Rows are one point carried round by a steady rotation, each followed by how many ticks it has turned.
The counts run from 0 to 677.
[119 179 124 165  87 168 150 169 139 188 171 140 109 142 142 146 143 151
 109 143 108  93 100 126 121 112 134 150 123  78 111 137 141 159 169 143
 109 116 125 131  93 123 131 126 132 122  79  95 138 174 120] : 532
[142 143  81  96 131 101 108 131 104 157 136 116 119  78 113 158 178 103
 122 124 132 114 129 102 148  89 119 168  65 102 151 117 114 178 135 107
 108 128 137  94 139 143 103 148  80 122  82  97  92 134 143] : 456
[104 133 138 150  87 138 115 181 173 151 125 147 155 139  92 104  89 139
 105 101 101 129 142 145 145 159 163 122 108 149  65 131  95  97 151 123
  94 109  76 133 124 120 113  79 157 158 113 145 139 152 111] : 67
[108 161  79 151  97  92 117  83 125 132 146 141 120  68 100 138 130 119
 113  91 103 133 164 111 143 106 123 159  70 148 106  91 134 165 126 112
 123  88 122  95 117 147 126  68 166 151 111 132 134 142 128] : 663
[133  99 166 126 149 151 143 149 146 130 156  83 140  70 179 102 140 141
  97 140 149 165  97 156 121  91 136 152 131  92 188 120 133 157 160 121
 128 116 106 120 113  93  81 110 155 100 140 175 142 143 129] : 447
[142 143 127  85 128 146 157 193 152 171 126 114 150 144 124 138 157 139
 120 163 121 113 100 135 115 131 166 131 139  73 125 149 128 128 189 126
  98 132 129 161  90 107 108 168  79 110 124  94 118 166 167] : 477
[138  83 117 116 156  94 101 187 176 135 114 104 132 125 125 136  90 127
 162 164 132 126 126 167 164 135 163 130 149 128 123 138 113 110 125 120
 102 158 100 167 113 153  56 166  87 125 139 141 124 159 155] : 80
[134 155  99 178  96 114 158 109 140 124 174  95 102 120 163 121 101 147
 140 158 135 135 139 150  93 104 172 142 149 122 146 111 137 141 151 139
 160 107 104 117  81 138  86  89 182 136 140 156 170 154 129] : 598
[124 164  84 116  95 138 113 132 119 100 144 150 100 122 114 123 147  85
 156 148 125  75 154 154  98 113 136 141 118 126  98 155 142 114 194 129
 110 130 122 143  69 125 101 153 144 123 110 125 154 117 195] : 324
[113  69 145  93 121 129  98 214 158 112 101 151 131 124 108 122 120 137
 114 106 111 120 130 152 156 158 135 137 138 147 104 133  80 113 110 124
  95 145  74 177 117 106  89 132 139 100 135 168 132 141 136] : 314
[117 142 110 155  98 117 125  88 125 150 152 124 110  75 124 130 163 140
 104  97 134 125 143  99 146  95 102 180  65 122 143  94 136 187 105 107
 125  97 128  84 139 145 124  97 139 134  87 124 117 159 103] : 127
[126  78 130 144 119 152  61 176 145  97 144 110  86 127 152  87 116 105
 140 132 157 118 143 172 149 130 130 140 133 132 116 135 126 104 123 126
 117 163  84 137 108 129  53 167 121 111 121 159 150 143 128] : 656
[141  73 120  95 108 116  83 154 125 101 122  94 149 122 120  78 146 107
 123  75 177 121 127 134 132 143 148 159  98 157 147 136  98 128 122 102
 151 123  55 112 139 119  58 141 144  94 132 169 127 117 129] : 485
[124 109 139 100 112  96 173 151 155 146 150 104 160  94 140 107 133 161
 116 147 130 167 125 148 110 103 161 157 153 123 175  82 123 147 141 123
 147  99 128 150  93 127  93 105 168  86 161 147 138 195 142] : 543
[125  82 163 139 140 108 126 176 179 182 111  97 134 134 130 124  83 135
 142 163 147 130 105 174 167 130 160 123 136 109 125 143  98 105 144 119
 115 145  99 126 128 132  67 145  99 151 118 138 140 159 107] : 273
[109 132 141  86 103 145 127 145 174 129 141 136 155 135 105 103 162 124
 160 120 119  75  93 148 119 117 131 158 123 108 105 175 170 134 156 113
  98 115 108 178 106 115 116 190 129  90 119 111 158 150 164] : 379
[136 145 137 138 124 155 141 131 144 167 137 133 107 106 137 145 148 180
  91 156  93 117 147 115 148 136 139 134 127  87  74  73 146 172 133 118
  89 114 131 134  95 119 122 129  76 143 126  78 140 207 120] : 437
[116 115 130  70 124 125 122  79 161  86 127 133 147  70 111 109 167 132
 126  77 114 109 144 137 134 120 114 165  89 162 113 121 154 161 124  89
 105  88  97 131 112 111 130 117 171  98 139 154 154 131 164] : 280
[164 144  97 119 151 118 133 123 155 138 111 118 142 148 101 181 103 157
 131 126 114  92 154 100 141 190 184 109 107 138  72 124  96 145 154 107
 110 106  83 109  99 123 109 115  81 155 142 112 150 140 142] : 440
[118  65 140 116 118 142 115 158 185 124 122 153 111 153 122 128 102 162
 102 121 122 113 153 164 152 161 152 124 141 166  99 134  84 108 144 118
 125 118  86 133  81 118 122  92 171 116 144 164 151 180 122] : 505
[121 148 101  79 132  89 117 117 123 146 103 121 152  87  82 141 148  84
 159 112 122 101 125 132 145  92 121 157  68 113 121 153 121 141 152 104
  90 131 109 137 140 113  85 177  96 133  99 119 138  85 177] : 16
[159 176  90 170 131 141 127 153 101 138 132 135 108 126 124 162 119 129
  97 161 104 121 172 109 131 167 154 105 115 106  69  94 106 139 170 132
 106 123 108  96  82 104 106 103  90 169 126 109 145 140 144] : 631
[144 121  95 162 103 147  99 157 122  74 157 134  73 131 153 121 115 140
 117 140 132 111 169 144 108 150 148 144 154 144  99  99 118 118 120 137
 141 125  81 156  68 125  79 129 156 104 151 161 167 145 144] : 23
[156 112 116 123 142  86 175 162 128 167 111 109 132 127 126 168 118 181
 102 146 114 126 127 109 132 142 155 131 150 110 124  89  86 163  84 129
 126 125  81 161 112 106  74 145  88 115 159 133 152 144 102] : 41
[111 173  93 116  78 103 132 170  93 184 121 144 128 116  79 143 153 101
 121 103 122 106 121 116 128  95 116 160  63 101 125 142  95 149 154 129
 111 132 106 121 139 121 102 137 123 130  69 107 109 106 142] : 359
[151 164  76 152 119 124 155 162  93 168 130 143  81 126 125 193 138 154
  94 160 101 104 172  94 122 130 140 131 132  98 104  84  86 167 125 140
 118 129 121 130  83 116 112 118  93 142 116 103 131 153 126] : 95
[102 122 141 100  97  91 173 139 141 206 108 145 133 110 102 164 144 168
  91  92 108 107 107 105 153 105 115 160  96 113 131 127  91 166 102 120
 107 108 108 141 139 111 129 113 137 116  93 111 123 150  90] : 606
[144 114 140 174 155 104 162 104 151 152 123 106 110 109 145 161  92 173
 114 160 125 119 143 128 159 150 144 120 141 104  94  99 116 155  98 126
 113 119  75 131 106 105  81 134 103 159 146 144 188 139  97] : 673
[102  74 130 117  72  94 117 133 158 164 158 112 120 121 127  73 128 127
 132 145 147 136 131 160 130  85 149 160 124 117 158 105 136 111 147 113
 158 120 143 121 123 164  78 127 154 115 125 115 114 199 113] : 199
[108 111 143  68 101 117 116  68 178 131 131 144 157 100  95 100 160 126
 119 104 114 104 164 134 140 125 138 139  85 148  89 124 162 142 170  83
 117  82 135 100  99 127 128 121 145 123 134 113 146 171 160] : 473
[159 166  74 128 127 107 121 119 108 152 155 102 107 108 135 156 160 117
 132 122 144 104 126  84 124 108 140 172  78  97 172 129 120 189 137 108
 120 111 131  85 116 145 108 138  97 117  92  91 112 140 141] : 457
[148  85 126 133 156 149  95 173 146 133 134  99  86 127 155 141 131 124
 143 158 157 103 113 163 156 118 126 141 147  99 133 137 124 129 128 120
 106 172  99 150 109 119  76 196  86 106 110 132 133 141 137] : 519
[116 119 151 108 134 113 140 191 154 174 111 115 170 105 109 151 133 143
 112  87 118 113  69 118 164 122 132 166  85 109 145 156  84 161 119 119
  89 131  87 144 161 117 114 121 124 105  84 134 107 126 112] : 413
[153 135 134 103 142 143 170  73 136 138 148 103 139 104 149 148 190 168
 104 112 138  94 119 105 118 131 141 155 102  95 137 122 152 196 145 101
 128  80 114  91  99 101 133 142 117 113 134 113 151 161 131] : 74
[124  98 157 115 133 108 160 140 146 148 143  70 164  83 158  89 146 130
 122 150 163 165  96 147 119  86 146 155 133  94 184 114 143 143 146 115
 139 114 115 133 132 112  61 149 143 107 148 157 139 149 125] : 446
